Here are some points, each followed by its number:
 32 -46  13 -10  -1 -81  41   0 -51  -5  63   6 -18 -37 -58 -30  -9 -32  34  84  42  -8  33  51  39   0   2 -23  -8 -28 -34  18 0
  5  31  10   1 -15 -14  51 -15 -45  -7 -25 -14  19   8   1  30 -18 -31  43  29  -9  -2  32  -8   4 -23  15 -17  30  44  -5   8 1
-36 -15 -28  -2  12  35 -14   2  35  -9  -3 -35  47 -12  -4  -2 -33   7  -4 -54 -54   4   0   1 -36  34  16  15 -12 -15  -5   1 2
 11  -8 -10   1  -9   9  10 -13 -22  21 -53  32 -41  -2   9  14  14  17 -11  -3  13  36  -5 -25   7 -10  -8  20  -9   4  21 -18 3
  1 -14  -9   5  -9   1   1  -9 -17  16 -35  20 -30  -8  -4   7  15  12 -10  -3  17  28 -11 -18   6  -4 -13  15 -18  -1  15 -11 4
 20  10   6   5 -28 -50  25  -1 -36  -5  41  21 -18  13 -19  39  -1 -55  23  87   9 -43  37   7   9 -13  12 -47  32  27 -29  -4 5
 15  15  15   0 -20 -51  20   3 -36   4  33  20 -23  10 -17  29   5 -37  18  78  13 -36  25   8  14  -8   3 -33  23  20 -21  -1 6
-40 -12 -32  -4  14  41  -9   0  37  -3  -1 -38  47  -9  -4  -1 -35   6   1 -54 -62   6   1   3 -41  30  20  17 -13 -12  -5  -3 7
 38   1  -9  10  14 -33  -5 -18 -45  -2   5  27 -26 -23 -15  -8  21  13 -30  13  47  -8   6 -17  40 -23  -9 -10  -1 -15   5  13 8
-30 -52 -38 -20  29  -5 -22  12  43  12  -8 -31  45 -39 -21 -26 -36   9 -24 -55 -31  15  -7   5 -31  60   1  34 -32 -62   3  11 9
  1  45  46  24 -18  37  43  42   0  12 -19  12 -16  48  35  69  -3 -36  27  45 -15 -21 -10  -7 -39 -13  18 -28  47  78 -14  11 10
 32  29  16   7 -15 -18  33 -34 -45 -22   9  -3  20   1   1   9 -13 -29  34  39  -4 -39  27   2  12 -23  -2 -46  19  20 -26  10 11
 25  -3   5 -17   2 -30  -2 -20 -10 -25  70 -19  -2  -8 -42 -31   4 -25  -7  11   5 -51  27  13  23  -4   8 -39 -12 -16 -37  -5 12
 17   0   4 -10  -3 -27   0   9 -15   0   4  28 -57 -13   5  11  12  10   3  27  44  29   2  -2  39 -24   6   4  -4 -11  12   0 13
  6  26   3  23  -7   2   4  19 -12  -7 -25  11  -7   1   7 -16  25  21  12  13  18  39  -8   9   9 -28 -16  45   8   9  43 -27 14
-44 -28   6  10  10  17 -38  45  35   6 -21  -3   4 -15  -2 -22  -7  10  -4  -7   3  50 -34  12 -21  32  -4  76 -29 -30  25 -10 15
 24  21 -23  13 -13 -46 -27  28   1 -43  63   1   8 -19 -33  15  22 -39  -1  37   5 -77  25   5  23 -27   9 -74  13 -26 -40  27 16
  0   1  17  -6   0  -9  21  12 -10  13  -7  19 -24 -18  -7   3  -2 -15   5  25  19  28  -3   0   5  11   5  22  10   6  15  13 17
-28  -1  21  -6   4  44  -5   8  50  -3   6 -17  27  20  15  -3  -9  -7   7 -46 -31   0 -23  11 -31  40  20   7  12  24 -12  -9 18
 31 -21  -2 -12  13 -30 -28  17  13 -36  38   7 -12 -29  -8  -4  10   2  -1   3   0 -41  18   6  30 -23  11 -41   5 -49 -19   9 19
-27  -6   7  16 -11  15 -10  15  20  18 -30  28 -20  19  30  13  13  13 -23   8  16  30 -26  -5  -8  20  -2  36   0  16  26 -10 20
-26 -11 -27   1  11  29 -10   5  32  -5  -2 -28  38  -9  -5  -3 -28  10  -4 -39 -41   5   3   1 -28  26  14  18 -10 -11   0   1 21
 32   3  12 -23   3 -31  -4 -30 -13 -25  91 -26  -8  -3 -58 -47   8 -30   0  20  16 -62  32  19  36  -7   3 -47 -12 -14 -47 -12 22
 -9  25  34  -3  -9  18   1 -16  15  13 -16 -11  34  23  11  16 -15   0  18   6 -24   3  14  18 -21   3  -5 -10  25  39  -5 -21 23
 -2 -19   8   0  12  16   8   2   7  -7 -15  -2   9   2   4  -8 -15  -4   2 -22 -13   7  -2  -5 -17  20   7  11   6   5  13   9 24
  7   9  12  -8  -2  -8  28 -17 -25   0  18 -16  12   5 -18  -4  -7 -25  31  23 -11 -30  18  18  -3   4  -6 -28  -2  20 -21   9 25
-27  35  22  15 -24  14 -14  13   8 -11 -26  20  15  14  16  27  11 -20   0  21 -31 -19 -11  -6 -15  25   1 -13  28  44  -1   5 26
-31 -45 -69  13  19  -1 -19   1  16 -14  17 -42  35 -14  -4 -23 -22  42 -38 -49 -14  22  -6  -7 -10   9  11  43 -30 -61  22   4 27
 12   8  15 -17 -12 -10 -10 -12   2 -19  52 -16  -1   4 -24 -30   9 -26   1  12   4 -41  11  12  18  -7   5 -31 -11  -5 -20  -9 28
-16 -47 -13 -18  14 -10 -11  -3  15   6   3 -20  20 -24 -32 -24  -1  18 -27 -30  -4  22  -6   5  -9  35  -2  30 -16 -26   7 -11 29
 18  24 -10  10 -20 -41 -20  17  -6 -33  42   6  -8 -14 -14  11  18 -36  -7  38  10 -58  21   7  26 -23   3 -61  12 -18 -29  21 30
  0  10 -15  12   7 -13 -36  12  10   0  13  21 -16 -18   2  -7  21  18 -28   8  16  -4   2  -6  25 -15 -24  11  -8 -29  19  -5 31
 13  -8 -19  -7  -7 -29 -46   1  12  12  -3  15 -44   2  12 -24  47  42 -13 -30  31  24 -31 -10  16 -13 -15  12 -20 -13  17 -21 32
 15  12 -19  -1  -8  -1  24 -27 -19 -10   6 -15  31   8   6  16 -15  -8  17  -7 -24 -35  30  -5  -4 -13  17 -41  14  13 -22   8 33
 45  72  16  -6  -8 -17 -20 -14   1  35  29  58 -78 -10  37 -13  62  47 -18 -21  41  23 -25 -10  74 -53 -15  21 -16  -5  12 -24 34
-30  -1   9   0  -8  29  -1  14  31   1 -18 -11  11   6  10  -2 -16  11   5 -25 -18  33 -18  10 -12  19  21  41  -9   0  11 -12 35
 15  20  23  -6   0 -14  28 -17 -40   4  11 -15  16   3 -19  -5  -9 -26  32  29 -12 -34  26  18  -3   2 -11 -29  -2  26 -18  12 36
 13  11   6   0 -15 -38  20   2 -25   0  30  16 -17   9 -13  28   2 -34  22  67   7 -32  23  11  11 -10   8 -36  23  21 -21   0 37
-23 -11 -34   3   8   9 -24   4  19   1 -37   0   5 -30   8 -32   1  41 -24 -38  12  57 -13  -5  13   8  -8  42 -34 -35  41  -7 38
 22  14  25  -7   2 -14  37 -15 -43  -3  12 -16   5   5 -24  -2  -6 -37  37  47  -4 -36  25  13  11   0  -6 -34  -3  27 -24  13 39
-21   1   2  -3  -9  34 -16   1  48  20 -43 -22   8  49  28  38 -16  10 -11 -45 -42   7  -8 -22 -29  -8   0  -6  -6  31  -7 -23 40
 25   9 -19   6   6 -25   2 -27 -31   8  -5  22 -16 -38  -2 -32  21  43 -15 -12  31  18  10 -12  57 -36 -12  16 -19 -21  29  -8 41
-11   9  14 -14   4  63  -1  22  45  -5 -36  -2   0  27  47  34 -30  -5  28 -52 -37  23 -27 -16 -36  11  32 -11  21   8  -9  22 42
  4   5 -33  -3   7   7 -33  -3 -12   8 -20  17 -43   5  24   2  28  46 -35 -28  20  13 -26 -37  23 -38 -26   6 -13 -38  19  -1 43
-36 -30  11 -11  12  50  17   4  38  14 -28 -33  21  25   4  18 -34  -7   5 -61 -41  37 -18  -5 -63  58  20  11  10  16  -8  -1 44
  3  46  38  24 -20  20  49  38  -8   6   1  16 -18  43  26  68   3 -37  26  61  -7 -32  -8   0 -32 -20  15 -36  41  71 -22  13 45
  6  44  49  24 -19  29  48  41  -7   5 -10  10  -7  45  31  70  -8 -40  29  52 -23 -37 -11   0 -38 -16  19 -39  44  78 -24  20 46
 26   8 -21   4   4 -20   4 -25 -26   9  -2  20 -10 -35   3 -33  17  39 -14 -17  27  17   8  -9  56 -36  -8   6 -18 -27  29 -14 47
-12  55  48   1 -33  13  28 -16  -7  32 -50   9 -22  42  32  48  -4 -13  40  51  13  19   7  12  -9 -17  -1   4  21  77   5 -24 48
  8  55 -22   6 -16   6  30 -34 -39  10  -5  14   1  12  17  26  -1   2   7  21  -9 -18  18 -32  27 -43  10 -28  12  26  -4   5 49
  -5  -13    1   -9    9   46  -48   -2   58  -17    8   -4  -12   22   41  -22   17   42  -50 -109   -6    3  -36  -15  -12    9   -9   -1   -7  -26  -16   -6 50
 -2   7  -7  10 -17 -34 -13   7 -31  22  -6  43 -47  -7  -7  -2  29  -4  -5  56  40  14   6  -5  38  -9 -16   0 -12  -2  24   0 51
 20   3  16 -14   9 -12  24 -14 -32  -8  24 -29  19  -1 -33 -12 -16 -37  35  23 -15 -34  22  14  -7  19 -10 -33  -8  14 -23  22 52
 -3 -32 -20  -3  11 -13   8  -9  -1  -7  21 -46  59 -29 -43 -45 -31   6   0  -8 -10  13  22  22   2  16  11  20 -26 -42 -21   3 53
-45  -9 -32  -3   7  40  -6   1  34   0 -14 -36  48 -11  -1  -1 -40   9   2 -46 -59  13   5   2 -37  40  20  17 -11  -9   0  -2 54
 10 -20  21  22  -5 -31  27  15  -5 -10  38 -12  27 -10 -48  -5 -15 -67  29  62   2 -46  25  36 -17  21   2 -29  14  12 -39  15 55
 -5 -39 -36   4  12 -22 -28  36  21 -22  34 -48  51 -20 -39 -33 -13   0   3 -32 -28  18   3   7  -8  25  18   2 -24 -25 -17   3 56
 20  -1   7 -16   2 -23   3 -20  -4 -23  70 -21   1  -2 -39 -30   5 -27   1  10   8 -40  20  17  18  -3   8 -33  -6 -10 -35  -6 57
 -2   2  30 -17  -9  21  27  20   6 -15  -7 -18   9  27  16  41 -27 -17  35  11 -25   4   2   8 -36  -3  29 -12  30  12 -10   0 58
New points follow, each followed by the numbers of its two nearest points above by angle, seen from the average point of the numbered points, nearest first.
  3   6 -31   2   8   5 -37   0  -9   3 -17  15 -34   3  25   3  21  45 -37 -28  21  17 -22 -29  11 -33 -27  13 -13 -25  23   1 43 32
  9   8  13  -4 -11  20  16 -16 -10  20 -34   3 -13  23   8   8   1 -12   9   1  -1   6  -3 -13 -17   6 -13  -5   5  25   0  -6 48 3
-24  -1   2  15 -11  14  -4  14  12  16 -25  29 -12  17  26  19   6  11 -15  12   8  28 -17  -3 -11   8   1  26   8  16  24  -6 20 3
  1   6  25  -5   3   0  26  15 -14  12  -9  16 -23  -9  -4   7  -3 -19  11  23  13  21  -6  -3   3  14   7  21   7  15   9  15 17 13
  1  -6  15  -9  11  -3  19  14 -12  17  -3  20 -24 -22 -13  -6  -1  -9  10  20  23  33 -13  -1   5  13   2  30  -4  -3  14  20 17 13
  6   7 -34   0  10   8 -31  -4  -6   3 -11  17 -33  12  32   9  19  41 -29 -34  16   8 -15 -31  16 -32 -15  -2  -9 -36  12  -4 43 32
  1  35   2   1 -13  -8  40 -24 -37  -7 -26  -7  12   9   3  22 -10 -13  32  14  -6   6  26 -14   7 -26  15  -9  14  31   4   1 1 49
-21  -3  16  -5   0  37  -8   5  46  -4   8 -19  22  14  10  -8 -11  -1   6 -41 -26   4 -17  12 -24  39  15   6   9  13 -10  -6 18 44
  6 -48 -16   6  14 -11 -33  -4  52 -27  41 -48  66  13 -15 -37  -8   4   5 -36 -25 -31   9  28 -26  16 -11 -21   2 -15 -21 -17 56 53
  7   9 -22   2   3   7 -24   2 -12   2 -14  14 -35   9  30   7  19  32 -28 -24  15   5 -23 -32  10 -25 -21   7 -11 -18  13  -3 43 32
  9  23   6  -2  -9 -12  35 -18 -38  -4 -17 -11   9   9  -7  16 -11 -18  30  21  -4  -1  28 -10  12 -18  14 -14  13  26  -7   7 1 11
  8  13  -9   3  -9   2  12 -24  -4   9   3  -4  26  10  11   0   2  -7   6 -18 -16 -22  11  -2 -17  -2  -4 -44   9  21 -27  15 33 11
  9   7 -29   2   8   5 -30   3 -10   6 -18  24 -38   6  30   5  25  46 -35 -32  18  12 -17 -35  14 -34 -19   9 -10 -30  21  -3 43 32
 12   7 -43   7  18  12 -42  -8 -19  -1 -22  29 -49  15  34  -1  30  59 -45 -40  22  11 -29 -38  17 -31 -32   1  -9 -31  26  -3 43 32
-28 -22   2  -7   4  36  -2   5  32   2 -14 -26  16  12  -2  10 -23   1  -6 -45 -30  26 -15  -5 -45  39  15  19   4   9   0  -1 44 54
 -3  14  -5   6   2  19  -3 -26  -5 -14 -46  -4  14  -7  18  -9  -1  35  -7 -31   1  16 -11 -15   3  -8  -3  20 -14   8  32 -11 38 3
-14  -4  17  -3   2  29  -5   7  37  -5   7 -21  26  10   9  -6 -13  -5   2 -35 -26   0 -11  15 -21  30  11   1   7  15 -13   0 18 44
-22 -26  -2  -9   9  20   4   1  23  -2  -8 -19  12   4  -5   2 -22  -2  -4 -36 -27  17 -11  -3 -41  33   9  11  11   6  -4   1 44 2
 10   4  27  -7  12 -13  26   7 -28  15  -5  24 -19 -23 -19   6   2 -20  11  31  22  31  -2  -3   4   6   6  22   7   9  17  18 17 13
 -3  -2   9  -2   8  -1  17  13 -11  16 -14  23 -25 -18  -9  -1   0  -7   4  21  24  36 -11  -1   6  15  -3  32   0   3  20  10 17 4
  4   6 -21   1   6  -1 -25   1  -8   3 -16  14 -30   3  23   3  21  34 -26 -19  14   2 -14 -27  19 -26 -16   6  -8 -23  15  -3 43 32
  3  -2  13  -6   8  -5  17  16 -12  13  -7  19 -22 -25 -15  -3   5 -12   5  23  31  27 -18   0   5  15  -3  32  -1  -1  20  16 17 13
  7 -50 -13   2   6 -23 -34  -4  51 -30  39 -52  67  18 -15 -41 -11   1  -5 -35 -29 -29  13  27 -28  16  -6 -22  -5 -11 -23 -16 56 53
  5 -50 -12   1  10 -18 -30  -7  50 -25  38 -57  72  19 -14 -41 -10  -3  -2 -38 -27 -34  10  23 -34  15 -10 -22   4 -10 -28 -22 56 53
  1   7  23  -7   2 -10  23  16 -18  25 -13  23 -23 -25 -19  -1   5 -13   8  28  24  35  -7  -2   4  15  -1  39   4   5  23  12 17 51
 -2   6 -14  13 -19 -39 -16  10 -32  19  -5  45 -51  -9  -3  -5  33  -6   0  68  50  14   2  -3  42  -6 -25   0 -17  -2  27   3 51 13
